128 stands for zero in the data rows.
Some points, one per row:
[ 71 169 142 154 195 206 165 147]
[153 120 108 112 112 158 106 107]
[124 165 136 113 121 126 138 161]
[146 103 156 137  86  95 120 117]
[109  53 120 132 113 149 123  53]
[131 119  69 127  98 147 148  98]
[173 132  70  17  21 137 117 215]
[147 119 153 133 168 148  58 117]
[148 163 163 171 152  56 167 125]
[112 124  54 120 134 141 172 172]
[147 118  62  68  64 112 103 105]
[180  97 231 144 112  65  48  84]
[121 125  68  42 202 109 146 102]
[150 186 158 185 183  50 167 149]
[141 138 178 100 100 140  83 105]
[124 207 255 235 153  40 173 145]
[186  89 130 152 104 142  62 111]
[ 61 187 123 255 198 111  77 129]
[ 88 147  93 128 212 171 135 165]
[103 126 113 121 173 129  71 134]
[132 132  83  56 146  89 177 120]
[ 58 151   6  91 140 138 191 219]
[107  84  89 156 120 132  79 119]
[101 140 154 155 155 138 154 136]
[131 157 114 111 159 141 231 100]
[144 160 146 196 164  51 163 124]
Here are 10 more points, each followed by its number:
[143 122  39 127 238 166 173 119] 0
[136 180 117  93 185 133 176 146] 1
[117 159 188 168 102  42 143 133] 2
[ 96 170 223 170  84  32 159 172] 3
[ 92 137  94 158 133 174 184 181] 4
[146 122 152  57 143 194 135 132] 5
[150 211 255 231 139  50 145 155] 6
[150 173 184  90  95 104 210 135] 7
[134 129  33  76 151 138 195 161] 8
[168 132 156  71  87 130 156 107] 9
Which three of these numbered points are nearest to each point below by angle, seen from the average point of the first points? Their numbers follow each, nearest first.
[195 144  92  94 175 154 162  52] > 0 1 5
[ 94 181 199 150 127  16 127 131] > 2 3 6
[116  99 113 180  83  83 122 148] > 2 3 6
[127  57  33  65 103 123 147 109] > 8 0 9
[100  78  46 177 163 230 102 125] > 0 4 8
[128 103 111  79 100 127 123  93] > 9 5 8
[ 90 135  88 172 170 186 189 177] > 4 0 8
[ 60  72  33 167 136 182 165  78] > 0 4 8
[170 181 185 183 129  99 124 148] > 6 2 3
[171 210 159 108 193 159 176 132] > 1 7 5
[151 154 106 101 177 132 124 157] > 1 0 8
[111 114 133  93 162 118  73 144] > 5 0 9
[130  96 117 106 116 170  92  95] > 5 9 0
[ 88 129  18  63 135 194 222 146] > 8 4 0
[ 91  95  12  83 110 175 173 137] > 8 4 0
[ 76 165 100 170 134 115 151 153] > 4 3 2
[190 134 180 166 163 104 161 134] > 6 2 7
[ 52 118 103 169 163 175 111 154] > 4 0 8
